(in the rows, 128 means zero)
Y: 3 groups of rows, each row roughly a mix of its group's hidden directions
Y (75 x 11)
[[111 114 100  90 145 136 168 143 101 132 173]
 [146 146 164 116 105  79 144 141 121 107 168]
 [112  99 143 122 137 105  82 138 186 132 120]
 [127 110 101 169 132 179 110  98 151 128 106]
 [153 141  92 179 110 117 116  96 155 144 113]
 [149 106 131 141 164 163 101 114 120  73 125]
 [124 108 118 107 130 186 101 129 125 163  92]
 [107 102 150  67 152 136 143 150 105 115 141]
 [131 154 159 119  90 133 109 167  99 167 121]
 [123 150 101 150 117 135  82 109 170 154 101]
 [ 97 104 149 153 121 148  90  98 170 117 142]
 [108 159 143 162 147  73 158 133 137 110 141]
 [145 101 103  61 133 160 113 139 121 127 131]
 [116 152 118 164 135 159  75 147 131  99 107]
 [115 149 156 147 117 105 120 101 167  93  88]
 [113  85 128 137 132 144 153 144  92  89 166]
 [176 162 148 112 152 138 101 127 123 130 173]
 [146 154 181  85 122 142 143 161 114 132 140]
 [165 106  76 151 149 157 117 106 116 123 149]
 [107 144 164  79 113 118 122 115 132  93  90]
 [146 149  76 122  99 107 120 112 151 165 104]
 [155 146  68 139 147 144 124 143 103 162 140]
 [103 143 130  90 161  76 147 160 121 126 133]
 [149 148  97 139 131 155 172 108  96  95 150]
 [129 135 198 105 149 120 125 104 154 142 137]
 [147 148 140 147  95  86 156 118  94 114 163]
 [ 86 130 123 156 160 144 133 148 118 148  75]
 [170 127 104 122 131 141 123 134 101 115 192]
 [105 110 141 103 135 109 156 170 122 175 155]
 [158 144 131 168 111 154 152 102 135  87 157]
 [116 105 158 174 157 100 133 145 169 144 129]
 [144 105 144 179 146 109 102 120 170 143 106]
 [ 84  96 125 158 136 149 142 156  99  93 114]
 [128 143 166 141 111  61 133 137 136 119 155]
 [100 112 148 136 171 128 151 127 145  71 141]
 [110 126 135 155 112  51 122 124 126 137 135]
 [114 134  82 138 140 125 148 134 121 181  86]
 [109 136 176 118 114 109 117 104 174 130  91]
 [148 173 125 124 116 118 118 165 106  87  92]
 [136  85  93  73 153 135 136 109 117 132 138]
 [103 119 170 105 118  95 163 116 146 138  88]
 [163  90  87 140 158 146 107  93 135 115 126]
 [ 89 119 142  72 132  95 163 124 145 124 121]
 [125 130 136 135 151 143 147 173  74  91 129]
 [108 157 149 116 110 142 146 176  88 138 158]
 [120 153 195 116 157 125 130 146 120 112 100]
 [122 125 118 136 182 150 152 150  88 164 136]
 [144 173 154 143 125 124 176 131 109  99 158]
 [119  93 149 128 149  85 129 121 177 153 105]
 [119 171 156 136 143 131  92 131 152 134  77]
 [139 163 163 141 120  88 161 136 125 100 164]
 [145 139 107 150 126 138 111  79 144  78 103]
 [142 151 120 102 130 176 164 134  79 133 124]
 [138  95 111 115  86 111 157 130 111  87 160]
 [114  82 132 128 177 122 152 156 133 143 163]
 [132 168 113 145 171 150 114 158 105 152  97]
 [126 160 160 165 121  77 154 128 130 110 151]
 [ 98  96 113 104 146  87  91 142 154 146 110]
 [100 132 156 157 124 148  79 122 159  95 110]
 [134 126 137 148  95  58 127 118 118 121 156]
 [113  85  98 111 135  87  88 126 160 127 127]
 [103 148 196 122 121 127 120 160 122 107 112]
 [158 153 117 119  86 110  89 104 168 119 131]
 [142 115  78  96 147 180 137 119 115 110 128]
 [123  86  74 131 125 151  97 104 128 144 105]
 [145 129 108 177 107 177 138  92 111 126 123]
 [118 125 169  77 109 105 113 133 136 148  87]
 [136 144 123 112 138 199 148 133  99 141 108]
 [134  91  90 141 123 146 135 129 104 113 186]
 [168 152 141 132 107 151 161 119 110  92 167]
 [161 146  69 136 102 150 119 103 104 140 135]
 [102 116 140 138 147 116 163 174 126 157 171]
 [124 146 103 157 105 143  88 152 125  78 110]
 [112 141 158  78  96 110 131 153 115 166 115]
 [150 125  88 134 114 110 116  75 159 137  97]]
which group is each row in? (one row of each group first)
[ 94  89 150 123  90 106 144 100 162 117 116] => (58)
[121 108 124 116 145 186  96 132 158 146  95] => (65)
[100 174 177 126  96 119 127 145 127 107 106] => (19)

[151 122  88 141  92 138 102 129 124  87 166] => (58)
[111 112  82 167 135 157 120  99 121 148  93] => (65)
[127  98 102 121  95 112 168 147  95  90 136] => (58)
[175 114 102 173 133 145  88 110 135 142 119] => (19)
[154  98 103 120 107 130 135 118 116 109 193] => (58)
[138 158 183 172 100 149 137 126 122 144 123] => (65)
[103 121 121 106 148 113 154  91 153  73 118] => (19)
[112 111 168  70 134 114 118 122 138 112  92] => (19)
[162  97 137  76  93 135  97 135 128 128 149] => (65)
